In the data rows, 128 means zero.
Here are some rows, each followed by its group. Groups can overlap.
array([146, 126,  99, 141, 133, 104, 160, 145, 109, 164, 159, 112, 106, 105, 131, 116, 147, 152, 119, 128, 111, 156,
       114, 142]) T
array([128, 126, 126, 133,  85, 101, 133, 162,  93, 134, 131, 136, 153,  93, 120, 121, 144, 128, 119,  93, 153, 118,
       121, 141]) N
array([141, 116,  94, 149, 111,  82, 151, 168,  91, 166, 159, 124, 130,  87, 136, 108, 158, 141, 108, 110, 133, 150,
        88, 142]) V
array([123, 138, 150, 123,  95, 115, 109, 145, 106, 112, 107, 134, 148, 129, 129, 131, 128, 111, 119,  94, 165, 101,
       140, 131]) Z
array([117, 132, 150, 116, 141, 155, 115, 103, 155, 109, 107, 127, 133, 155, 118, 144, 111, 117, 143, 146, 129, 118,
       139, 115]) Z
array([115, 134, 151, 116, 118, 135, 106, 117, 133, 106, 102, 133, 149, 142, 123, 139, 115, 108, 130, 121, 150, 106,
       135, 117]) Z
array([149, 122,  97, 138, 151, 124, 161, 133, 126, 160, 158, 115,  86, 114, 135, 115, 140, 155, 121, 146,  94, 163,
       124, 135]) T
array([117, 134, 150, 117, 113, 131, 102, 124, 129, 104, 103, 135, 155, 139, 126, 137, 121, 112, 125, 118, 153, 105,
       137, 117]) Z
array([130, 125, 116, 128, 155, 149, 141, 106, 152, 137, 141, 124, 107, 135, 128, 128, 129, 142, 138, 155,  93, 144,
       138, 127]) T
array([127, 123, 115, 128, 161, 153, 144, 104, 154, 137, 141, 124, 103, 140, 124, 127, 127, 147, 135, 158,  92, 146,
       135, 126]) U
array([148, 125,  97, 139, 149, 122, 166, 137, 126, 160, 161, 115,  88, 116, 135, 111, 135, 154, 121, 142,  98, 163,
       126, 136]) T
array([139, 118, 101, 132, 161, 141, 157, 113, 145, 146, 156, 120,  89, 128, 132, 118, 131, 150, 132, 157,  87, 158,
       134, 132]) U
array([144, 117,  94, 137, 159, 130, 165, 130, 134, 162, 161, 112,  84, 120, 125, 114, 138, 158, 128, 155,  92, 169,
       128, 130]) T
array([143, 116,  98, 148, 103,  80, 144, 176,  89, 163, 156, 127, 141,  83, 131, 116, 158, 135, 111, 104, 138, 144,
        86, 145]) V
array([115, 125, 133, 119, 142, 151, 126, 111, 147, 124, 124, 127, 122, 142, 118, 142, 128, 125, 139, 146, 118, 128,
       140, 121]) L
array([113, 136, 155, 116, 114, 134,  98, 118, 132, 100,  97, 134, 155, 139, 124, 138, 114, 108, 125, 117, 157,  99,
       133, 118]) Z
array([118, 148, 171, 118, 111, 129,  75, 109, 129,  82,  85, 149, 168, 154, 137, 139, 104,  95, 124, 110, 161,  79,
       140, 116]) B
array([129, 127, 123, 127, 173, 161, 141,  88, 167, 130, 137, 114,  89, 162, 124, 126, 114, 154, 148, 171,  83, 147,
       144, 120]) U
array([122, 146, 168, 124, 102, 125,  77, 121, 125,  88,  89, 148, 166, 152, 142, 134, 114, 101, 118,  99, 160,  82,
       137, 123]) B
array([128, 126, 130, 134,  78, 102, 126, 168,  86, 137, 129, 146, 156,  94, 132, 122, 146, 117, 120,  82, 161, 112,
       119, 139]) N
array([113, 132, 151, 118, 122, 141, 105, 114, 141,  96, 105, 134, 148, 144, 120, 137, 112, 108, 135, 128, 145, 109,
       137, 123]) Z
array([113, 134, 152, 117, 127, 143, 104, 110, 143, 106, 103, 132, 148, 141, 121, 141, 113, 110, 133, 131, 147, 109,
       137, 112]) Z
array([138, 119,  94, 134, 171, 142, 160, 116, 150, 153, 158, 112,  84, 130, 126, 112, 135, 150, 126, 169,  88, 172,
       129, 129]) U
array([125, 130, 132, 122, 156, 157, 132,  99, 155, 125, 126, 124, 109, 152, 127, 134, 119, 137, 139, 155, 102, 134,
       142, 121]) U
array([123, 140, 161, 124, 103, 123,  92, 136, 118, 100,  95, 143, 158, 142, 143, 136, 118, 104, 119,  96, 160,  88,
       136, 122]) B
array([115, 143, 159, 120, 116, 132,  88, 116, 131,  93,  93, 140, 162, 141, 132, 137, 114,  98, 124, 114, 156,  92,
       134, 115]) B
array([146, 117,  94, 153, 112,  87, 151, 168,  94, 162, 156, 123, 133,  94, 133, 110, 155, 137, 110, 112, 131, 150,
        91, 144]) V
array([122, 131, 152, 113, 159, 174, 120,  89, 167, 121, 111, 113,  97, 168, 119, 143,  95, 135, 160, 164, 102, 126,
       164, 112]) Z
array([141, 123,  98, 137, 160, 139, 157, 122, 140, 148, 156, 118,  91, 122, 128, 117, 134, 149, 131, 159,  91, 163,
       126, 134]) U
array([144, 124,  97, 140, 155, 129, 163, 127, 130, 156, 158, 113,  90, 120, 135, 118, 138, 154, 128, 151,  93, 162,
       127, 131]) T
array([135, 115, 107, 142,  88,  82, 137, 176,  85, 150, 149, 141, 164,  84, 131, 118, 158, 126, 111,  93, 152, 132,
        83, 147]) N
array([131, 123, 115, 130, 141, 135, 148, 120, 134, 136, 142, 124, 120, 128, 125, 124, 132, 146, 131, 139, 111, 140,
       132, 133]) U
array([152, 121,  92, 145, 142, 108, 163, 149, 112, 177, 164, 117,  90, 108, 140, 114, 145, 154, 118, 134, 102, 164,
       111, 139]) V
array([115, 133, 150, 118, 139, 150, 110, 102, 149, 107, 107, 128, 134, 151, 116, 143, 108, 118, 138, 141, 131, 116,
       143, 116]) Z
array([146, 124,  99, 136, 142, 117, 164, 141, 116, 164, 157, 115,  94, 109, 137, 115, 144, 148, 125, 133, 104, 157,
       121, 139]) T
array([111, 127, 146, 112, 130, 145, 115, 110, 144, 108, 108, 131, 142, 142, 121, 139, 117, 116, 140, 134, 140, 114,
       137, 118]) L
array([142, 124, 105, 135, 144, 124, 155, 127, 127, 147, 153, 117, 107, 112, 132, 118, 141, 148, 128, 136, 107, 150,
       127, 136]) T
array([134, 123, 106, 132, 173, 149, 155, 104, 163, 145, 151, 114,  89, 143, 127, 117, 124, 151, 138, 172,  83, 159,
       137, 128]) U
array([142, 122,  95, 137, 160, 136, 159, 123, 141, 151, 160, 113,  85, 122, 132, 114, 135, 153, 132, 157,  89, 165,
       130, 134]) T
array([132, 124, 113, 131, 165, 155, 145, 104, 161, 136, 145, 121,  95, 141, 127, 128, 124, 145, 136, 164,  88, 150,
       136, 130]) U
array([125, 140, 156, 122,  99, 113,  95, 141, 107, 104, 100, 139, 158, 134, 141, 132, 123, 109, 116,  93, 167,  93,
       136, 125]) B
array([144, 123, 103, 136, 149, 127, 157, 126, 131, 151, 157, 117,  94, 117, 132, 124, 137, 152, 128, 143,  98, 156,
       125, 136]) T
array([116, 144, 165, 121, 115, 133,  80, 115, 136,  87,  90, 141, 162, 150, 128, 139, 101,  94, 127, 115, 155,  87,
       140, 119]) B
array([129, 124, 115, 133, 140, 133, 145, 122, 132, 136, 141, 125, 115, 125, 127, 124, 133, 140, 132, 139, 112, 140,
       135, 135]) U
array([117, 125, 137, 114, 137, 146, 117, 111, 146, 114, 116, 128, 131, 144, 122, 142, 117, 124, 134, 139, 126, 122,
       135, 121]) L
array([110, 132, 150, 113, 133, 147, 107, 108, 148, 101, 105, 128, 140, 147, 118, 143, 111, 111, 139, 137, 140, 110,
       139, 115]) Z
array([154, 119,  90, 143, 126,  95, 158, 164, 101, 170, 164, 116, 102,  93, 138, 107, 153, 144, 110, 118, 118, 161,
        98, 137]) V
array([134, 121, 107, 137, 160, 143, 154, 115, 146, 143, 150, 124,  96, 132, 129, 122, 130, 151, 131, 155,  91, 154,
       134, 134]) U
array([114, 133, 156, 113, 145, 161, 107,  96, 161, 103, 104, 124, 125, 165, 119, 148, 100, 119, 154, 152, 124, 115,
       150, 114]) Z
array([119, 127, 138, 120, 133, 148, 122, 111, 149, 115, 118, 130, 129, 140, 124, 140, 117, 117, 139, 138, 130, 124,
       139, 122]) L
array([112, 129, 145, 117, 129, 144, 115, 109, 145, 106, 110, 130, 139, 151, 123, 138, 120, 115, 133, 134, 136, 117,
       134, 118]) L
array([135, 125, 107, 137, 161, 143, 149, 114, 151, 143, 150, 123,  93, 133, 130, 120, 133, 146, 138, 159,  89, 155,
       130, 128]) U
array([147, 119,  93, 148, 120,  93, 157, 157, 100, 166, 164, 114, 116,  92, 138, 109, 153, 148, 110, 121, 118, 157,
        97, 143]) V
array([141, 114,  94, 146, 103,  76, 146, 181,  86, 163, 160, 130, 147,  78, 138, 111, 162, 130, 103, 103, 137, 146,
        71, 143]) V
array([119, 136, 147, 124, 111, 129, 113, 130, 128, 112, 110, 133, 154, 125, 127, 131, 125, 113, 127, 114, 151, 112,
       137, 121]) Z
array([113, 129, 139, 120, 134, 142, 121, 113, 144, 118, 115, 129, 135, 139, 118, 139, 122, 120, 138, 136, 130, 121,
       133, 126]) L
array([127, 125, 125, 134,  85, 102, 133, 161,  95, 135, 132, 139, 152,  98, 129, 126, 144, 127, 121,  93, 154, 119,
       126, 144]) N
array([124, 122, 118, 127, 150, 143, 145, 114, 144, 133, 139, 129, 119, 135, 124, 125, 131, 143, 128, 147, 104, 140,
       132, 131]) U
array([118, 126, 133, 126, 132, 140, 127, 116, 142, 121, 122, 124, 132, 131, 119, 133, 125, 128, 129, 137, 126, 127,
       137, 125]) L
array([115, 126, 152, 115, 148, 164, 112,  97, 161, 110, 108, 123, 115, 164, 118, 146, 104, 126, 150, 154, 116, 121,
       153, 116]) Z
array([137, 123, 110, 129, 160, 146, 148, 112, 148, 140, 148, 121, 102, 134, 131, 124, 130, 147, 131, 155,  95, 151,
       134, 129]) U
array([117, 127, 138, 119, 140, 148, 122, 109, 146, 122, 116, 130, 130, 137, 115, 136, 117, 124, 137, 142, 124, 124,
       139, 119]) L
array([133, 125, 112, 137, 119, 104, 149, 144, 111, 144, 145, 121, 127, 112, 127, 118, 146, 143, 125, 115, 130, 140,
       122, 142]) T
array([110, 133, 153, 114, 133, 150, 106, 103, 148,  98, 102, 131, 146, 150, 120, 144, 111, 109, 137, 140, 136, 111,
       142, 117]) Z
array([148, 119, 100, 145, 121,  99, 157, 159, 106, 157, 159, 118, 118,  97, 130, 111, 149, 148, 119, 119, 120, 151,
       108, 143]) V
array([117, 130, 142, 117, 136, 148, 118, 109, 147, 115, 112, 128, 134, 144, 119, 141, 116, 117, 137, 139, 130, 118,
       138, 119]) Z
array([116, 133, 152, 118, 119, 138, 101, 112, 135, 102, 100, 138, 153, 140, 117, 137, 116, 109, 132, 123, 149, 104,
       139, 118]) Z
array([115, 126, 136, 120, 131, 142, 122, 115, 143, 118, 117, 128, 135, 140, 118, 140, 122, 121, 136, 136, 130, 123,
       135, 123]) L
array([117, 127, 134, 120, 133, 139, 126, 113, 138, 122, 120, 126, 139, 133, 118, 133, 124, 126, 131, 135, 133, 123,
       132, 124]) L
array([113, 135, 150, 114, 114, 135, 107, 121, 135, 102, 103, 129, 152, 138, 123, 139, 119, 112, 128, 122, 152, 107,
       137, 118]) Z
array([146, 124,  98, 137, 158, 129, 161, 126, 135, 158, 156, 111,  88, 120, 130, 116, 136, 151, 129, 153,  94, 162,
       127, 131]) T
array([141, 125, 103, 137, 147, 125, 160, 134, 126, 152, 154, 120,  94, 118, 129, 116, 136, 149, 129, 142, 100, 154,
       131, 139]) T
array([134, 120, 107, 132, 162, 146, 151, 110, 151, 141, 150, 124,  95, 133, 125, 121, 130, 148, 140, 161,  91, 154,
       134, 128]) U
array([139, 120, 108, 139, 130, 108, 156, 143, 118, 150, 153, 117, 114, 110, 128, 115, 138, 149, 124, 124, 116, 147,
       124, 142]) T
array([113, 131, 147, 117, 126, 139, 109, 115, 140, 104, 106, 133, 147, 140, 121, 139, 118, 114, 131, 130, 143, 113,
       136, 117]) Z
array([121, 127, 129, 121, 144, 147, 133, 110, 149, 123, 127, 127, 127, 138, 120, 134, 119, 128, 139, 143, 118, 130,
       132, 121]) L
array([112, 134, 155, 113, 139, 155, 102, 100, 153,  99, 103, 129, 140, 157, 120, 144, 105, 117, 150, 143, 136, 110,
       151, 114]) Z
array([137, 150, 167, 127,  84, 104,  79, 151,  92,  92,  89, 159, 163, 141, 155, 136, 114,  93, 117,  73, 173,  75,
       130, 130]) B
array([134, 144, 154, 132,  80, 108, 100, 162,  87, 112, 103, 149, 159, 121, 144, 130, 124, 104, 120,  76, 172,  89,
       133, 132]) Z
array([118, 128, 135, 122, 137, 146, 125, 110, 145, 121, 121, 128, 130, 140, 120, 135, 126, 126, 136, 138, 123, 125,
       137, 119]) L
array([133, 125, 117, 132, 153, 146, 143, 115, 146, 132, 139, 125, 108, 136, 124, 132, 128, 147, 133, 150, 100, 141,
       135, 127]) T
array([136, 116, 104, 145, 104,  86, 142, 164,  93, 150, 152, 126, 140,  93, 124, 115, 153, 142, 115, 104, 137, 142,
        95, 143]) V
array([145, 117,  90, 151, 117,  87, 155, 168,  89, 169, 163, 121, 119,  89, 134, 111, 157, 141, 103, 113, 126, 157,
        89, 138]) V
array([109, 134, 157, 116, 126, 146,  99, 109, 145, 103,  98, 133, 150, 149, 123, 138, 112, 110, 136, 132, 146, 103,
       144, 116]) Z
array([130, 123, 118, 125, 150, 145, 142, 113, 148, 133, 138, 126, 111, 134, 124, 129, 128, 140, 132, 149, 102, 141,
       137, 130]) U
array([144, 117,  99, 146, 120,  93, 155, 157, 102, 162, 155, 117, 118,  97, 135, 110, 149, 148, 113, 117, 125, 152,
       103, 142]) V
array([144, 124,  97, 133, 152, 124, 162, 130, 129, 157, 161, 116,  84, 119, 138, 115, 138, 155, 123, 148,  93, 162,
       127, 134]) T
array([118, 152, 172, 120, 104, 127,  68, 120, 126,  78,  84, 154, 170, 147, 144, 135, 106,  93, 119, 102, 160,  75,
       141, 118]) B
array([129, 140, 155, 123, 103, 123,  98, 129, 119, 100, 100, 139, 157, 135, 130, 134, 123, 109, 119, 102, 162,  96,
       136, 118]) Z
array([154, 119,  89, 143, 135,  98, 160, 159, 101, 176, 169, 115,  96,  98, 141, 108, 152, 148, 111, 125, 106, 165,
       101, 137]) T
Which 4 groups are nearest to each row below, nearest first, going by the distance to the group's nearest row?
array([142, 121, 102, 141, 121,  99, 153, 151, 100, 155, 153, 123, 121,  97, 131, 115, 151, 145, 120, 117, 124, 145,
       107, 142]) ~ V T U N
array([137, 120,  98, 135, 174, 150, 160, 106, 159, 144, 158, 109,  82, 134, 121, 117, 131, 158, 133, 179,  88, 169,
       135, 125]) ~ U T L V
array([132, 154, 172, 126,  90, 109,  70, 141, 101,  85,  83, 161, 167, 150, 159, 134, 112,  97, 113,  78, 171,  70,
       135, 129]) ~ B Z N L
array([130, 147, 156, 129,  89, 110,  97, 146,  98, 111, 100, 145, 158, 126, 144, 133, 121, 102, 116,  82, 169,  91,
       136, 130]) ~ Z B N L
array([116, 130, 146, 113, 139, 153, 113, 103, 151, 113, 109, 123, 131, 152, 118, 141, 108, 118, 140, 145, 127, 118,
       144, 116]) ~ Z L U T
array([115, 141, 159, 120, 112, 131,  95, 115, 131,  99,  97, 140, 155, 143, 131, 137, 113, 100, 130, 115, 155,  96,
       137, 116]) ~ B Z L N
array([116, 145, 176, 115, 110, 130,  64, 114, 132,  72,  80, 157, 166, 156, 148, 138,  96,  89, 122, 108, 159,  72,
       143, 120]) ~ B Z L N
array([129, 132, 133, 127,  97, 113, 129, 143, 103, 131, 123, 130, 144, 111, 126, 125, 135, 124, 128,  97, 157, 114,
       131, 134]) ~ N Z T B
array([125, 123, 125, 135,  88, 104, 131, 165,  89, 137, 132, 139, 154,  98, 128, 120, 141, 126, 120,  89, 155, 119,
       118, 147]) ~ N V T Z
array([126, 127, 121, 137,  97, 101, 134, 157, 102, 136, 136, 131, 150, 100, 127, 120, 145, 133, 121, 100, 147, 123,
       122, 143]) ~ N T V Z
Which 3 groups are nearest to each row below, nearest first, going by the distance to the group's nearest row?
array([138, 123, 107, 135, 131, 113, 155, 139, 117, 144, 148, 118, 115, 109, 127, 119, 142, 150, 127, 128, 116, 147,
       125, 145]) ~ T V U
array([125, 142, 152, 121,  98, 120, 101, 140, 114, 106, 102, 138, 155, 132, 131, 130, 128, 112, 121,  96, 162,  97,
       132, 124]) ~ B Z L
array([110, 128, 144, 114, 130, 148, 113, 108, 146, 107, 109, 131, 138, 144, 123, 141, 117, 116, 139, 139, 135, 116,
       137, 121]) ~ L Z B
array([117, 127, 142, 119, 144, 156, 119, 103, 153, 119, 114, 127, 122, 151, 118, 142, 114, 123, 144, 146, 120, 122,
       144, 119]) ~ Z L U
Which 4 groups are nearest to each row below, nearest first, going by the distance to the centre of the group?
array([111, 155, 184, 115, 117, 138,  59,  94, 143,  59,  74, 159, 167, 166, 143, 140,  88,  90, 127, 119, 152,  63,
       156, 115]) ~ B Z L N
array([136, 124, 105, 135, 162, 145, 152, 112, 151, 142, 150, 123,  93, 130, 130, 121, 135, 150, 135, 158,  95, 156,
       133, 130]) ~ U T L V
